These are runs of 6 systems, one row a step. Runs of the same system follow the same rule from any start.
run 1, U, 11 rows:
[[-15 -20   1  -2  26  -1  12 -21  11  -6 -20 -19   1 -18  10 -20  -7 -18
    2  16]
 [ 14  -2  14  23 -20   5  10  -3 -11  -5  32  -5 -11   3 -17   3  18   1
    2  16]
 [  7   0  -4  -4 -10 -30   1  19   7   7 -14   9 -15 -10   6 -18 -21  13
  -15 -20]
 [-16  -8  -6  -3   0   4  26   3   0 -18  -7 -29   6  -6  22  20   3 -14
   10   9]
 [ 13  15  -9   6 -29   8 -11   7  -8  -4   8   7  -2  31   3   8  17   6
   -2  -7]
 [-18   0 -18  -2  16  -2 -16   1   9  11 -26  21  -1   3  19  -9  -6   3
   -5  -2]
 [-14  -3   3   8   2  13  -6 -14  -6   3   4  -5  19  -4  -8   3  23 -17
   12  33]
 [ 11   6  21   8  -4  -8 -22  -7 -12  12   4   9 -12  -1 -16 -24   3   7
  -17   0]
 [-12 -15  14  -3  14 -12  16   8  -1   7   0  -8  -2 -25   2  -5 -23   0
  -19  10]
 [ 13   2  15 -14 -25  -1  17   7  -8  -6  15 -20   4  -9  -3  22   5  -5
   -3   2]
 [  4  12   0 -11  -7   0  -9  18   2 -12  -7   0  -8  14  15  11 -10  16
  -11 -32]]
run 2, M, 11 rows:
[[ -7  22 -13  37 -14  13 -12 -14 -14 -22   1  -7  10  14 -11   4  30 -23
   -8  -9]
 [  5 -16 -14  26   9   4  -1 -17  13   9 -13  16  -9  11  -3 -11   4 -16
  -39  21]
 [-19  -8   8  13  29   9  -5 -17  11  -3  -8  14   8 -35 -22   0  17 -16
    2  15]
 [  6 -10  35  13  -3  -7  -9  -8  -6  -8   2 -25  -2 -15 -31  -2  15   1
  -18  17]
 [ -1 -18  19  -6  17  10   6 -11   4 -11 -13 -17 -24 -19   3  30  -7  11
  -32  -2]
 [-26  -6   4  -3 -13   4   8  26   4 -18  -1 -14   7 -18   8  42  12   9
  -11  12]
 [  2   0  -8  -8 -15  -4 -25  20  17  -7 -26  -7   8  27   2  34  16  19
   -8   1]
 [-26   1 -30   9   2  13 -30   1   3  -2  -4  18  -4  22   7   9   8  39
   -1   1]
 [ -7 -16 -17  -4  -5   1 -15  -3  17  16  10  22  -1  11  -8 -19  17  32
   22  33]
 [ 11  -8  11  -7  16 -14 -15 -11  10  17   2  16 -23 -16 -19 -26   0  34
   31   0]
 [ -1 -12  17  -8   5 -18  13  -6 -21   7  20 -27 -23 -22   2 -22 -20  30
   28   6]]
run 3, M (11 x 20):
[[  4  -7  29 -14  16 -15 -17   8  10   7 -28   0 -16 -16   0   7  -8  11
  -20  -8]
 [-29   3  10  -7  -1  11  -5   4 -22  -6  11 -28  11  -6   9  27   0  18
    4   9]
 [ 14  -3  -4 -24 -34   2  -4  12  11   4  -5   6  -3  14   8  19  13  13
  -15   8]
 [-20   7 -11  -2  14  -1 -23  23   7   6 -12  24   4  12  14   8  -9  22
    3 -10]
 [ -9   1 -18 -10 -11   7 -16  -6  -4  12  16  -1  20  17  -9 -10  10  22
   23  17]
 [ 21  -2   4 -13   1   1 -10  -8  11  10   8  27 -24   3  -3 -28   1  20
    8  -4]
 [ -7  -8  10  -1  19 -13  13   8  -9  14  18  -4  -3 -16  -3 -16 -27  16
   23   5]
 [ 19   2  11 -26 -15  -8  18  -5  -8  -2   6 -26  -1 -12   1  -5  -5  -3
   24  -7]
 [ 10  14   9   0  -9 -10  18  19 -11  -6   1  -4 -18   8  29   5 -17  -5
    1 -29]
 [ -6  12 -29   1  -8  -4  17  11  -9   9  -5  -7  21  18  23  15 -12 -18
   10  -4]
 [  5  24 -20   4 -17   5 -11  -2   2   0  -8  21  13  20   9 -15  17 -26
    7 -14]]
run 4, L (11 x 20):
[[-11  11  30   1  18  26 -17  -8   6 -38  -9  -5  -9  -5   5  11  32  -7
   13 -11]
 [  7  -4 -11  13  -4  -9 -12  23  -6  21  11   5   7  36  -8  11 -22  31
  -26   5]
 [-17  -5 -16 -32  -2  15   2 -18  14   1  -5  21  -1 -35   6 -17   9   2
   11   6]
 [  3  -1  34  17  15  -5 -14  13   1 -14   4 -15  -7  10 -12  13  13  15
   22   4]
 [ 15  -2 -22 -13  -8  -4  -2 -15  -8  17   5   2 -11   9   0 -12 -26  24
  -18 -13]
 [-14   5   5 -13   0   9  19   9   8 -20  11   8  -4 -17  17  -5   8  -5
   34  -5]
 [ 19   3   4   7 -11 -18 -12   5 -12  13 -11 -23   2  24  -6  18   5   9
   13   1]
 [-11  16 -24  -4  -2   6  -3 -17 -15   2   0   7   1   2  14 -24 -12  -4
    1 -19]
 [  2  -4  11   7   4   6  11   8   2   1  12  -3   9  18  11   0  13 -15
   29  23]
 [ 17   7  -6  16  -7 -12 -12 -16 -16  27  -5   7  -5  -1 -16  -4   6  -8
   -3   2]
 [ -9   3  13   4  14  -1  14  -1  -7  -3  10   0   2 -12   8 -31 -17 -22
   -1  -1]]
run 5, U:
[[ -9  -3  -7  -2   2  18  13  -6   5 -16  -2   1 -14  -7  18  24  18  -3
   16   1]
 [ -2  10 -13   6 -14  -4 -20  14   2  -2   4   5  14  26  -5  -9  10  18
   12  -1]
 [ -7  -9 -14  -4  17   4  -8 -26   2  10 -18   4  -9  -3  10 -19  -2  -2
    2   7]
 [-11  -2  13  17   1   5   4   2  -8   1  24   5   0  -8  -8  -8  14  -1
   14  24]
 [ 15   1  11  -1 -10 -27  -5   0  -9  19  -4  -7  -7  -5  -8 -20 -11   6
   -5  -1]
 [-12  -2   8   1   1  -5  24   6 -13 -10   5 -18  -9 -19  19   2 -15  -7
   -5  -5]
 [ 13   8   0  -5 -25  -4  11  21  -5   1   7  -8   6  20   9  19   2  -4
    1   0]
 [ -6  15 -19  -6  -3   2 -13   2  -3   4 -21  10  -1   7  18  13  -1   1
   -4 -22]
 [-19   6  -7   3   8  18 -10   3   2  -1  -4   5  23  18   8   6  11 -15
    6  15]
 [  6   5   4   7   5   6 -28 -19  -6  22  -4  14   2   5 -17  -6  15  -4
   -6  12]
 [-14  -5  20   7  20  -5  -6  -2  -3   7   2  10   2 -28 -14 -19  -9  -3
  -15   9]]
run 6, Y:
[[ -4  -7  -7  -5 -16 -19 -14   5   4  13  -6  -2   8   1 -10 -22   1  20
   -8  15]
 [-11   0   0  -9   7  11   2 -11  -5 -16   3  -8 -17 -12  11   6  -2  19
   11 -15]
 [  1   2   3   6 -26  -9  -1  22  -4   0  16   1   2  16   1 -13   7  10
    7  13]
 [  2  -4 -18 -12   0  -8  -6 -14  -3  13 -16   2 -16  -5  13  -2  -3  14
   12  -6]
 [-16  13   6  11  -3   9   1  11 -12  -7  17   6  -2   3  13   2  11  -2
   21   2]
 [ 13  -4  -1  -1  -9 -13  -4 -11  -7  27  -6  -1  -4   6   0 -11   5  -5
   13  17]
 [ -9  10   0   9  13   4  10  -7 -16   6   7   9 -11 -18   9   0  -6 -10
    9 -11]
 [  3   2  16   5  -5 -12   6   6 -13  13   3 -14  13   2   0  -9   1 -20
    8  16]
 [ 14   5   0  -3   2  -4   9 -12 -11  13 -10  -1  -9 -11   5   7 -10 -18
  -10 -14]
 [ -9   8   5  10   4   0   9  16  -7   0   1  -3  17   6  10   2  -9 -25
  -13   2]
 [ 15  -6   4 -10   3   3   1  -7   6  12 -18  -7   9   6   1  19   1 -21
  -15   8]]
run 7, L, 11 rows:
[[  7  -4  -1 -10  -2   6 -12   0   8   0 -26  -4   1  31  21  13   6 -10
  -16   9]
 [-29   7 -21  22   3  12  -8   0 -10   5   7  20   6  -6  -5  13   8   5
   -4   6]
 [ -5 -15  13  -5   0  -6 -12   0  12   4  -4  -2   9   3  -7 -25   9   3
   -3  33]
 [  6  -7  15   8  22  10  -5 -20   1   4   2  13 -28 -13  -8   3   0   8
   -9  -1]
 [ -2  -6  12  -4 -10 -11  19  19   0  -7  26  -5  -4 -18  -7 -13 -17  17
   -8   0]
 [ 16  -2  10 -28 -10  -2   7  -1   7  -3 -15 -11 -14 -12  11  16   1   1
    0 -13]
 [-16  21  -7   4  -8   0  -5  17 -16 -11   2 -10   9   3   8  22  -6   9
    4 -25]
 [ -8   2 -19 -21 -14   7 -14   3   3   4 -10  -3  23  28  15   0   5   1
    5  10]
 [-14   9  -9  12  14  18 -26 -10  -2   9  -3  21   4   9  -2   3  22   1
   20  10]
 [ -1 -10   6  11  12  -6 -12  -5  -1  17  14   4   4  11 -18 -30  -5  14
    9  27]
 [ 22 -12  16  -6  11   5  13 -27   5   7  13  11 -28 -20  -8 -24  -3   1
    6   3]]
run 8, T (11 x 20):
[[ 22 -16   4  17  -4 -22   2   3  12  21  -5  20 -34  -5  -8 -12  -2  10
  -20  12]
 [-18 -13   0  -5  18   5  29   0   7 -20   1 -12 -12 -37  11  17 -12   1
   -1  -6]
 [ 10   2  22  10 -29  -5   3   5 -17  -9   6 -30   1   3  -8  20  20  -7
   -4  11]
 [-12   5 -16  15 -10  -9 -13   4  -3  -4 -26   7 -17   5  21   1  -1   3
  -38 -12]
 [-31  -4 -21 -12  -6  11   0  -6   2 -11  -9 -12  27  -4  12   5  13  -6
   10  17]
 [ -2   7   6   9  -4   2 -36 -18 -11  17  -6  10  -1   5 -16 -10  27   7
   10  17]
 [-22  -9   4   7  22   4  -1   3   2   8  14  25  -8 -10   2 -30 -17  14
  -11  11]
 [  9 -14  21 -29   1  16  17  -6   4   8  26   0   1 -20 -10   7  -3   7
    3  20]
 [ 14  10  39  -4  -4  -4  -4  20  -4  -2   4   8 -18 -12  -2  13  -2   4
  -15 -17]
 [ -6   3   2 -16  -9  -3   7  22  -2 -18  -4 -22  11   9  17   9 -22   4
  -27 -16]
 [  4  18 -17 -20 -28  13 -15  -3  -2 -11 -13  -6  15  23  10  17  20  -3
    3 -13]]
run 9, T, 11 rows:
[[ 17  13   7 -15 -13  -1 -12  25  21  -2  11  38  -2  17  -4 -33  -3   9
   -7 -18]
 [  9 -10   0 -36  26   5   3   6  28  -7  -4  -3   6  14   6   1 -23  21
   21 -14]
 [ 21  21   4  -8 -15  -3   1  11  -4 -11  25  -5   0  11 -12   0   2  16
   39 -29]
 [ 24   0  -2  -3  -1 -23   8  15  15  -6  -9  -5 -16  30  20 -28 -20   4
   12 -21]
 [  8   2 -33  -4   2  -5  24  -3   3  -2  -2 -13  -4  11  18  16 -11   6
   42 -18]
 [ 18  11  -9  17 -15 -32  12   0 -11   9  -6 -15  -5   6   5 -14   9 -17
   43  -7]
 [  6  -7 -24  30  18 -21  19 -18 -12  17 -14 -14 -21  11  23  -7 -17 -12
   15  -1]
 [ -2  -3 -25  25  -5 -10  38 -13 -17  20   9  -7  -5 -21   6   9   3 -29
   23  14]
 [ 11  -7   9  32   6 -23  16 -17 -17  26 -18 -12 -15 -23  -1   4   5 -39
   -6  20]
 [-19  -6  -6  38  12   0  22 -12 -26  10  -1 -12  -2 -26   4  22 -10 -30
  -31  14]
 [ -9  -4   3  19 -16   5  14 -12 -12   7  -4  -6  16 -26 -11  18  18 -44
  -41  31]]
run 10, Y (11 x 20):
[[ -1   3   2  -4 -14  -7  -8   6   4   6 -18  14 -16 -26   0  17  15   5
  -15  -5]
 [-22  11   3  13   4   6 -23   1 -20  -4   1  -8  10  18   4  -7  -3   8
  -10  -1]
 [  9 -18   1 -15  -6  14  13 -13   2   4   9  -8  -9   5   8   5   3   3
   -6  23]
 [ -8   4   9   4  -1  -5  -5  19   5   7   1  29 -11 -18   1  -3   1   7
  -11  -1]
 [-12   2   8  -9   5   0 -17  -4 -14  10  -1 -18  15   7  -5   0  -8  12
    5   6]
 [ 11   1   6 -15 -15  14  11  -5  -2  -6  18   4 -11  -2   5  -5   0   1
   -4  -3]
 [ -3  -1   1   0   2 -15  -2  22   6  10  -6  13   0   5   9 -10 -13   9
   -1   0]
 [ -4   6  -4 -16   0   6  -6  -4  -6   6  -2  -9  12   0   2  16   1   4
   16  -5]
 [  8   9   6  -2 -11   9  -4   0  -1  -3  10  13  -3  13   6 -15   7  -7
    2  -3]
 [  3  -6  -7   2  16  -6   2  -1   5  17  -2   6  -1   5   2  -1  -9   4
    9   6]
 [ -5   9   4  -4   0   7   5  -2  -4   0  10   2  10 -17  -7   4   7  -8
   16   0]]
run 11, G:
[[ -2  -4   3  -9   5  10  17  -8  12 -13 -11   5 -10 -30   6  13  13 -18
    0  -4]
 [  0   2  17  12   2 -11  -5  19  -2   0   0 -20  20   4 -19  15   1  -3
   -3   4]
 [  1   3 -22   4   9  15  -4 -20   5 -11  -3   0   4   8  -6  -1  -4  -3
  -15 -16]
 [ -4  -4   6  -4  -3  10  10  16  18 -17   0   9   3  -2   9  15  16  -8
    1   7]
 [  6  -1  -2  -3  -3  -6 -16   0   7   1  -7 -10  11   3 -23  11   8  16
    3   0]
 [-12   7  -2   7  10  19 -12  -7   3 -19   5  13  -5   2   1  -8   7   7
   -2 -12]
 [  6 -10   9 -12  -6   6   6  10  14 -11  11  -5  -1  14   3   0   4  13
    7  12]
 [ -4   2  -7  -3  -6  -8  -8  -2   0  -5  -1  -1 -11 -11  -7  -4   0  25
    3 -13]
 [-15   5   8   4   2   1  -5   5  -4 -15   2  -6  -3  12  14 -19   1   5
   12  -2]
 [ 15  -3  -9   1 -11  -6   7   0  -2   3   7  -5 -13  17   8  -4  -2  13
   13   0]
 [-12   1 -10  12  -6 -16  -2   6  -4   7  -4   9 -11 -10   6 -17   1   8
    5   2]]
run 12, G, 11 rows:
[[ 16  -5  -1  22  21  14   1 -31  17 -20  12   9  -3  -6 -35 -27   1 -11
  -22 -12]
 [ -5 -30  21   0  27  12  30   9  29 -29   7  -8 -14 -16   5  14  -5   0
  -15  17]
 [ -3  -6  -1  -3 -13 -12  12   0   0 -30   2 -48  12 -19 -22  12  -4  11
  -12 -12]
 [ -6  13  -8  22   3   0  -5   6   3 -40 -22 -16  -5  17  16   5   1 -11
  -17 -37]
 [ -2  -5 -30  15 -12   2   9  16  13 -15  -6  -9   8  38  16  32  14   4
   10  12]
 [  1   4 -29  14 -24  -7 -22  -7  14  -1 -18  19  -5  -1 -15   5  40   8
    8   5]
 [ -9  -5  18  18  18  14 -34  -9   8  -1  -4  19 -13  12  -6  -9  32  12
    8  27]
 [  6 -18  14  -5  -3  22  -3 -19  -4  -2  34   2 -20  -1 -17 -14   5  33
   -9  25]
 [-10  -9  25 -20  -7  -1   0   0  -3 -19   8  -7 -28 -29   7 -28 -14  26
  -26  -6]
 [-12   4  16 -11  -6 -10   4   8 -26 -15  -1 -48  -7   4  28   2 -22  16
   -2 -13]
 [  2  22 -29   6 -35 -16  10  14 -21  -4  -5 -15  -3  22  30   1 -14  -3
   -1 -29]]

Name the system that made each run.
run 13, 2 rows:
[[ 20 -15 -12 -16   4 -19  30  10  27   4 -11   5 -14  -5  16 -14 -24  -5
    8 -11]
 [-11  20  -3  14   6 -10  11  11 -12 -15   7 -15   9  -3   9   0  -1 -10
   44 -22]]
	M
run 14:
[[ -9  12 -14  24  -1   8 -22  -5 -12   1   3  13  -3  20   1  -4   9   7
   -5  -1]
 [ -6 -18  -5   1  12  10   5 -21   3   8   7  -3  -5  -3   3  -5   6   2
    9  31]]
	Y
run 15, 2 rows:
[[ 21   4  11   1  -1  -5  -6   7   1  20   6  13   4  12 -11  -7  -3  -6
   -2   4]
 [ -8  -6  -6  -5  17   7   3  -9   2  15   2  15  -1 -15   0  -2 -12   2
   -6   6]]
	G
run 16:
[[ -5   9  20  -4  -7  21 -16  -1   1 -16   1  10   0   3   3  -5  16 -10
  -20  -3]
 [ -3 -14   6   2  15  -3 -14   7   8  14  -8   4   3   5  -9  16  -5  17
  -21  15]]
	U
run 17 (2 x 20):
[[  6   7  13  -5  -2  -2 -22  -6  -8  16 -15 -12  24  19  -6  -3  18 -20
   13  18]
 [  2  13   4   5   1  14 -17 -20 -17  12   5  20 -17  -6  -4  -6   1   0
  -22 -11]]
	M
run 18 (2 x 20):
[[ 10   2   3  -6  -2 -12  29   8   2  12   0   4   1 -17  10  -5  -7 -29
   13  -1]
 [ 12   0   9  12  14 -10   8  -7 -15  17 -12 -23  -1   3   2  25  -9 -17
    5  -5]]
	T
run 19:
[[  3   0  13 -12  -9  -3   6   3  -7   7  -4 -19  19  -2   3   8   8 -22
   10  16]
 [  9  18   7   2  -8   3 -12   1 -10   3 -10   8  -8   3   4   9   2  -8
  -17 -22]]
	M
run 20:
[[  2  -2  23  -6   8   1  -4  -2 -25  21  18 -12   0  29  19 -33 -26   4
    4  18]
 [ 11  -3   5 -28  -6   1  28   7  -5  26  12  12  -7 -23  13  19 -15  -6
    5   4]]
	Y
run 21:
[[  9  -4 -22  -8  10   4   0 -10  11  29  -7  41 -18 -14   4   4 -15   7
  -20  -5]
 [-34   6  24  -4  25  11 -12  14  -6  -6  10   1  28  -9  -3  -3   2  -5
   17  10]]
	Y
run 22, 2 rows:
[[-13   3   5 -31   2  19 -13 -22 -10   1 -10   0 -14 -27  10  17   7  16
   -2 -10]
 [ -9  19  28 -11 -19   3 -13  32 -16  -7  20  -6  18  14   2  -4  -3   6
   -2  -3]]
	G
run 23, 2 rows:
[[ -2  -8 -12  12  -4   0  21  -3 -18  -3  17 -34  10  24  11  -3 -26  -3
  -18   8]
 [ 12   7 -22  -1 -22   9   6 -11   5   8 -11  23  -6  -7   6  16  23 -22
   -5   1]]
	T
run 24 (2 x 20):
[[  6  -6  -1 -24  -6   2   8  -7  18 -11  -1  -4   3  -5   1 -20   2  -2
    5  -1]
 [  5   2   8   7   9   3  -6   5   2  -4  -1  -1  -9  14   1  15   7  11
   18  -4]]
	T
run 25, 2 rows:
[[  3  -1 -15  20 -13  -5   8  11   4   7   9  10   3   5  -4   8  16  -5
   14  18]
 [  6  -8  -1   9   6  -7 -15 -16  11  11 -14   8  -6  -8 -16 -16  13   1
   -3  15]]
	G
run 26, 2 rows:
[[  9 -11  17   1   6   1  10  -4   7  -9   6  -8 -13 -18 -11  12   6   5
    3   3]
 [  3   0  -4  -5 -12  -7   7  15   5 -15  11  -9   3  -1  -7  -4 -11  16
   -5 -14]]
	U
run 27:
[[ 16   2   4  16  22 -16  -5  -3   0  -2  -4 -20  -2   4 -22   8 -11  13
   20 -23]
 [  4   1 -22  -1   5   7  30  -6   8 -17  20  -2  11  -3  -2 -20 -21 -12
   -3 -17]]
	U
run 28, 2 rows:
[[-11   1  21  -4  -9   7  -9 -11  -9 -29  17 -30   6  -5 -15 -24   9  13
    0   6]
 [  9  -8   0   2 -11  13  -9   3   9  -7   5  19 -28  24  11  -1   9  26
  -19   9]]
	T
run 29, 2 rows:
[[ 12 -10  -9   3   3   1  14 -11  14  -5 -10  -6   3   7   3  -4   8 -23
    1  12]
 [ -2  10   0  26   8  -3   0  -2  -1  -9  -4  10  -7 -12  -7   1   9 -13
   -1 -13]]
	M
run 30, 2 rows:
[[-11  -1 -14 -26 -14  -7  -9  13  15   1 -29  10  -1 -10  18  11   5  10
   -4  -7]
 [-22  15   5 -10   0   2 -25  -4 -16  -8  -8 -23  18   5   4  -4  10   9
   27  -4]]
	T
run 31 (2 x 20):
[[ 23  -6  21 -19  21 -18   9   0  13   4  -6  -1 -12 -18  -6 -18 -26  -1
    2 -21]
 [ -2  18  -3  -2  -6 -10  15  31  -6  -9  18 -15  28   2  -8   9 -23  -2
    6 -27]]
	Y
